In the rows, 128 means zero.
Where one turn sends some rows of the set: a few examples, then the rows asked:
sisag: [107 144 104  88 151 144 115 126 106 144 145  94 147  94  97 105 159 128
 171 110 119 126 122 115 114  92 118 151 126 129 142 130]
dinu: [143 107 130 150 157 141 129 150  62 119 126 122 129 138 100 118 154 147
 136 113 116  66 115  70 108  94 123 112 132 123 115 119]
zipa: [150 109 117 152 114 123 129 200 109 127 119 137 164 112 146  96 132 122
 108 119 129 149 147 112 126 101 103 133 141  94 151 156]
mevu: [131 143 149 166 114 122  96 148 138 131 144 137 100 119 141 108 138 118
 150 107 155 120  99 138 111  81  92 108 101 129 134 145]
Mugu: [ 95 127 115 170 154 105 118 114 143 110 123 132  87  85  98 132 149 151
 116 120 132 114 161  75 150 103 145 126 152 150 150 125]
Bav: [130 138  82 138 122 150 118 121 135 146 107 101 129 160 107 151 115 116
 122 162 123 112 146 116 142 133 169 125 164 123 142 105]
pes: [145  97 114 124 171 132 126  98 111 189 119 136 132 130 119 135 165 143
 115 109 125  96 142 123 108 105 106 138 118 168 116 155]
safut: [131 110 118 131 124 147 108 135 140 136 124  91 133 163 125 160  94 102
 132 160 107 119 152 121 132 129 162 132 155 123 144 107]
toso: [133 123 129 162 135 154 102 146 143 125 130 106 129 145 112 173  94 107
 128 167  95 111 131 123 121 122 144 128 146 102 135 102]
vonor: [126 132 120 130 135 155 142 150  59 118 126 109 125 154 117 120 179 137
 135 112 131  93 145  80 123 123 128 102 129 118  96 107]
guto: [126 104 139  97 160 164 125 114 118 171 129 127 141 128 145 155 166 118
 122  97 154 123 148 107 114 123 104 135 107 125  98 144]
fen: [ 91 113 171 165 112 112 116 160 101 153 136 138 117 119  82 145 141 127
 123  96 159 135 165  96 117 150  96 115 148 128 130 150]
Devi: [124 117 146 117 136 157 131 154 149 133 121 132 144 130 140  91 145 116
  91 125 182 136 142  67 110 128  98 138 153  89 124 135]
rap: [123 129 172 152 156 129 129 126 145 155 125 115 107 149 111  91 151 147
  88 120 161 111 147 106 104 140  86 133 152 157 112 129]
Sur: [132 146 153  99 113 140 108 121 125 160 136 165 136 124 102 149 161 123
  99 177  99 147 143 117 114  95 110 144 181 117 153 135]
kavu: [104 136 125 185 141 102 104 136 134  80 133 143  91  70 120 146 144 138
 121 124 103 129 163  95 151  98 134 126 134 132 142 120]
Zav: [ 90 115 132 135 149 121 119 126 141 112 128 109 106  92 105 150 146 146
 129 101 148 136 170  61 154 116 163 121 145 149 152 122]
rufub: [122 157 107 149  97 120 112 119 136 139 126 142  93 136 135  84 164 117
 125 110 170 119 107 128 125  94 101 112 119 140 135 140]
vate: [109 131 107  96 161 140 105 104 117 137 148 112 135  93  95  89 152 123
 146 139 106 113 115 109 110  84 104 161 137 125 147 129]
Pubon: [102 153 108 179 155 126 154 145 108 115 104 128 120 160 122 131 117 132
 104 190 107  98 147 111 135 114 120 144 147 119 102 127]
mapon: [130 133 146 101 125 134 114 136 118 176 129 162 145 123  86 162 159 139
 113 157 109 142 138 119 103  92 126 134 174 131 165 146]
kugis: [126 111 122 112  98 121 106 116 134 143 142 126 103 138 155  77 139 103
 117 108 172 126 131 112 132  87 125 124 129 157 154 143]
muban: [127 158 163 104 112 144 109 126 127 158 139 156 127 136 109 164 178 126
 115 162 105 157 159 130 117 116 110 133 166 129 134 135]
vasap: [ 94 135 128 158 125 151  96 137 128 133 114 153 107 110  66 111 110 138
 110 133 127  76 126  73 140 106 112 117 117 144 138 174]
Mot: [ 96 124 138 128  90 149  99 154 112 107 135 125 115 139 125 117 118 103
 111 116 106 131 189  99 173 138 119 113 107 152 117 164]
Nof: [ 92 138 102 126 102 158 114 154 115 146 110 132 124 126  93 115 128 134
 124 105 150 111 156  73 167 132 130 104 111 146 130 175]
Novav: [100 120 162 155 115 143  93 133 125  98 139 147  99 121 104 107 106 108
 105 143  85  97 158  95 144 115 101 130 107 139 126 164]
Zag: [104  99 144 164  95  99 115 135  95 132 125 173 117 110 104  99 140 116
  82 133 134 137 176  94 132 127  97 133 175 104 147 159]
mupez: [ 94 110 136 126 151 134 162 174 105 134 122  99 149 167 131 157  95 119
 126 153 130 116 157  89 135 120 153 136 137 136 119 135]
suz: [145  83 140 135 149 131 126 135  63  96 140 132 127 139 128 104 137 120
 118 134  93  73 133  71 118  91 119 132 137 118 120 114]
vedar: [132 101 153 124 105 119  96 146 130 133 155 124 111 126 161 105 119  98
 139  97 149 134 120 122 118  83 109 125 109 144 157 148]
Guk: [ 90 124 138 145 136 120 113 158 135  83 141 119 111  81 135 156 143 130
 132 108 123 148 173  79 153 118 142 120 129 128 141 123]
binov: [107 146 118 103 151 140 103 100 114 115 151 103 123 100 120  90 158 108
 148 133  85 122 137 129 121  98  93 162 133 128 128 118]
Sagot: [143 109 124 114 140 153 118 128 112 138 129 152 149 109 170 153 165 100
 110 124 122 125 155 123 119  98  93 143 104  88 103 151]
bak: [106  86 153 166 110  96 112 150  86 159 131 150 124 111  76 116 124 134
 104 113 135 124 159  98 121 128 106 127 167 138 157 166]
Sul: [128 147  90 170 132 147 107 135 150 136 104 115 126 153  93 159 111 128
 129 175 119  99 125 124 122 127 150 129 153 109 132 107]
ber: [155 122 139 187 137  98 123 169 103 149 122 125 130 137 120  87 144 151
 111 113 106 124 153 148 118 115  94 127 142 165 133 148]
dig: [ 99 140 142 163 149 134 154 182 104 112 125 115 132 151 138 162 107 120
 130 166  99 116 154 119 134 117 126 135 126 109  97 128]
poz: [139 109 128 119 124 145 140 135  55  98 137 122 119 152 146 103 171 111
 113 132 110  95 158  83 134 117 121 124 138 116  97  99]
Mos: [128 145 159 100 118 138 117 143 118 182 135 145 138 132  88 174 173 140
 131 140 108 153 150 133 112 109 123 121 164 142 148 137]
fuza: [111 154 113  92 143 148 100 129 104 128 150  88 137 104 118 105 171 117
 168 114 101 141 141 131 124 105 109 151 117 128 123 116]
Pag: [153 110  95 144 155 124 122 112  98 154 116 166 142 107 144 129 166 125
 107 129  95 106 142 142 119  83  97 147 118 128 120 156]
Favok: [ 94 129 158 163  88 123 118 144 104 129 129 156 110 116 105 129 161 111
  99 119 155 144 175  95 135 153  83 121 164  93 117 153]
Bopo: [ 93 116 104 136 159 129 162 134 111 144 104 119 128 171 109 125 104 139
 107 169 133  96 151  93 139 112 153 144 158 143 121 136]

Mos -> muban
Devi -> zipa
And these:
guto -> Sagot
mevu -> rufub
vate -> sisag
Mugu -> Zav
vasap -> Nof
dinu -> vonor
fen -> Favok
Sul -> Bav
mupez -> dig

Where one turn sends some rows of the set: a few examples, then the rows asked:
zaba: [112 144 147 140 174  98 133 139 141 151 119 133 169 113]
bif: [116 155  94  97 157 107 134 134 102 120 175 119 119 158]
sike: [132 121 144 159 133  94 138 102 118 126 115  91 178 115]
kezep: [118 187 115 146  97 112 139 158 100 113 119 110 141 138]
rig: [128 163  87 155 119 146 129  90 113 158 160 104 151 124]
kab: [132 127 159 164 140 138 137 139  71 103 149  93 159 115]
Zov: [ 91 133 131 108 114 124 121 142 133 144 136  91 156 175]
Ganur: [141 151 126 143 113  86 116 114 131 163 143 117 165 166]
Gav: [131 139  79 104 148 116 148 117 115 110 168 127 126 153]
nidop: [ 79 117 100 152 141 105 155 140 145 121 159 112 134 135]
fifu: [121 111 150 162 132 134 121 116  95 108 174  99 159 124]
rudo: [146 153 115 148 130  89 147  92 127 128 125 125 179 126]
lol: [135 156  94 106 150 127 104 144  72 144 111 137 147 149]
dovag: [ 92 122  90 153 133 111 153 139 145 135 155  82 125 117]
kip: [ 84 120  90 150 129 105 159 141 127 139 159  91 141 119]
suvu: [119 153 117  97 137 140 159 156 102 157 145  66 128 146]
divad: [127 136 155 168 158 133  98 147  87 111 139 117 123 133]
tumo: [138 150 106 112 160 127 114 133  72 133 108 134 141 167]
todol: [138 143 100 106 158 159 164 119 107 129 116  94 147 105]
Vizi: [ 95 129 110 164 139 123 133 153  93 163  93 104 159 123]
Bar: [143 121 149 142 125 140 110 132  98 117 186 110 138 138]
fika: [121 146  74  98 137 111 142 120 110 119 177 123 133 138]
Dif: [174 147 139 113 125 104 133 140 104 151 160  95 121 141]
feti: [ 99 121 118 171 148 125 136 147  90 163  93 100 144 147]
Mene: [ 97 135 114 168 144 127 116 147 104 164  92  90 142 132]
Tidan: [106 188 104 156 124 113 144 110  84 131 140  78 162 131]
givu: [153 133 156 145 128 143 123 154  78 113 155 109 135 128]
nale: [ 91 111  93 163 138 116 176 133 133 136 154  93 130 133]
dagim: [145 163  96 148  88 150 124 137 125 142 134 137 134 135]
zodek: [119 163  96  93 142 112 143 118 127 109 166 125 121 131]
Beso: [ 86 130 108 154 128 120 162 133 148 142 149  95 120 107]
talu: [ 92 144 132 161 146 132 122 141 104 178  92 102 141 123]
vir: [135 156 104 119 176 138 113 136  68 156 110 127 132 144]
Mitu: [125 175 121 102 159 125 105 121  85 141 110 133 139 149]
Sil: [160 162 116 148 135 100 185 128 110 146 126 102 152 107]
gimup: [157 164 130 147 121  96 152 151 107 184 145  97 140 145]
vuga: [135 166 104 113 159 118  94 132  79 135 100 125 140 152]
nore: [172 150 145 138 141 110 151 133  79 132 106  97 149 107]
kosi: [130 165 138 112 179 100 141 145 128 165 164 112 136 119]
Dunar: [134 153  78  98 144 105 132 125 122 107 167 118 117 135]
vobu: [143 161 133 120 189 107 140 142 126 159 128 134 157 101]
revu: [136 123 140 137 113  91 123 107 139 142 172  90 152 147]
kiza: [111 126 118 114 133 142 128 112 137 116 102 120 177 135]
noluz: [143 139 139 147 163 139 100 126  95  99 165 123 119 130]
mozu: [122 129 138 160 159 130 122 123 109 104 182 105 118 118]
Mepaf: [ 97 116 111 170 153 138 138 148 109 155  94 119 145 124]
Nel: [109 128 156 181 158 128 117 141  96 112 158  91 125 121]
Motum: [101 152 147 128 166  82 131 147 152 161 156 112 154 134]

Gav -> nale
kab -> givu
revu -> sike
And these:
suvu -> Zov
divad -> noluz
Tidan -> kezep
fika -> kip
vobu -> kosi
gimup -> Ganur
Dunar -> dovag
vir -> bif
zodek -> Beso

Where one turn sends some rows of the set: a few examples, then the rows asked:
kuv: [109 173 128 148 127 117 182 175 113 145 153 133 159 137  73 138 121 149
 139 123 139 144 132 117 126 103]
ketos: [146  97 164 108 135 121 147 165 136 112 142 114 123 104 143 143 127 117
 103 151 128 117  96  98 175 146]
tir: [141 123 109 160 152 144  98 146 120 133 101 142 179 122 130  98 126 148
  92 156 129 103 134 103 133 172]
rufu: [140  94 163 118 128 107 151 144 132 102 134 117 123 102 140 139 147 121
 110 144 143 123  94 128 178 157]
melep: [150 100 174 105 113 103 143 167 123 117 152 127 117 111 124 140 140 120
 105 145 130 121  93 111 176 148]
tuku: [104 134 164 140 122 107 111 183  72 129 138  92 135 140 124 130  87 105
 125 110 133 117 102 104 127 148]
mopig: [141 141 117 154 159 137 112 151 124 114 108 170 183 120 125  91 117 151
 105 158 136 105 117 106 146 170]
let: [ 94 100 139 138 154 131 142 176 158 122 152 120 127 120 133 154 115 150
 170 106  87 125 133 125 120 120]
luped: [ 94 103 133 143 153 128 128 155 145 111 140 125 140 122 136 151 116 139
 175 103  80 138 141 135 111 130]
Gidak: [121 180 128 135 183 149 122 206 117  95 139 141 142 124 123 135 153 149
 126 125 102 141 146 114 134 154]
fisuf: [113 171 147 145 123 118 178 175 120 141 150 127 170 133  67 134 131 148
 134 135 141 131 150 110 143 105]
tuvaf: [153 103 169 114 117 140 134 151 129 104 139 108 125  97 131 145 134 123
 112 154 140 118 103 103 178 150]
detag: [153 154 105 157 134  82 114 145  90 124 114 127  83 149 129 116 130 124
 124 105 131 130 146 138 132 124]
gan: [146 166 117 164 132 103 103 142 106 111 116 121  83 156 142 111 125 142
 106 112 135 132 153 132 121 133]
genu: [120 161 144 151 123 122 176 179  96 133 149 129 150 128  60 134 140 147
 140 137 148 128 140 124 115 100]
labu: [130 131 105 157 161 139  95 155 118 136 111 152 190 120 135 101 109 151
 115 164 134 110 131  99 133 156]
Nom: [140 164 124 142 144 107 148 133 141 143 141  87 136 119 102  94 133 168
 119 134 123 104 108 157 179 137]
Rufe: [150 115 174 102 116 129 136 160 118 120 143 124 119 109 134 135 140 114
 101 153 144 119  93 117 179 151]
mifo: [150 163 110 165 130 108 118 133  87 119 118 144  96 168 137 109 119 133
 105 105 137 121 153 131 129 124]
tato: [153 167 112 171 148  96 104 141  86 111 133 128  97 154 125 110 111 135
 122 104 142 122 137 143 121 140]
fital: [110 132 141 150 118 128 134 119 103 134 115 141 167 111 137 142 168 110
 163 169 136 123 127 110 123 111]
Gatod: [ 95 111 136 132 141 132 130 165 151 111 149 124 133 124 134 166 112 143
 186  92  99 120 119 116 128 134]
sipa: [145 168 108 166 133  85 122 147  86 137 117 137  93 145 134 113 127 138
  97 108 130 132 153 138 125 135]
puz: [119 159 135 159 119 131 173 171 118 150 155 127 148 154  69 130 122 154
 134 131 143 136 147 128 122  96]
zadi: [118 167 152 158 120 122 178 177 102 150 142 125 166 141  65 124 121 148
 132 140 151 124 149 121 137 108]
nav: [ 80  98 136 147 135 114 130 170 157 105 140 122 143 116 122 158 107 139
 170 113  98 113 135 122 113 137]
musub: [126 134 112 145 166 138 106 141 121 124 116 147 194 119 139  96 116 163
 114 163 132  99 118  93 136 152]
Kalaz: [ 88 114 128 142 149 129 145 169 144 128 142 127 134 113 145 151 101 135
 175 107  82 117 133 124 118 133]
Vid: [160 105 152 113 114 118 146 157 125 106 151 114 128 113 141 157 134 104
 109 145 131 130  95 109 180 143]
ladur: [142 128 108 157 143 145 102 148 125 126 111 147 191 125 133  91 127 161
 109 145 130  94 115  88 143 153]
dako: [ 84 103 132 130 149 131 119 157 151 107 145 118 137 128 137 149 111 141
 169  93  92 127 133 128 125 141]
ziku: [153 158 110 146 141  97 109 147  89 105 107 133  82 166 134 120 129 129
 118 109 137 127 147 136 130 139]
lebu: [142 125 111 150 163 142 112 138 117 127 107 152 185 130 146  96 121 138
  97 148 137  98 120  83 144 159]
kuvu: [110 159 137 151 123 127 186 186 108 157 145 118 144 147  69 124 129 144
 128 139 152 143 142 119 125 120]
Fep: [123 100  97 151  89  94 108 163 135 109 126 158 121 149 115 130 109 153
 138 147 110 144 147 115 172 155]

labu -> fisuf
gan -> Kalaz
Fep -> Gidak
And these:
tato -> nav
Gatod -> tir
melep -> ziku
puz -> ketos

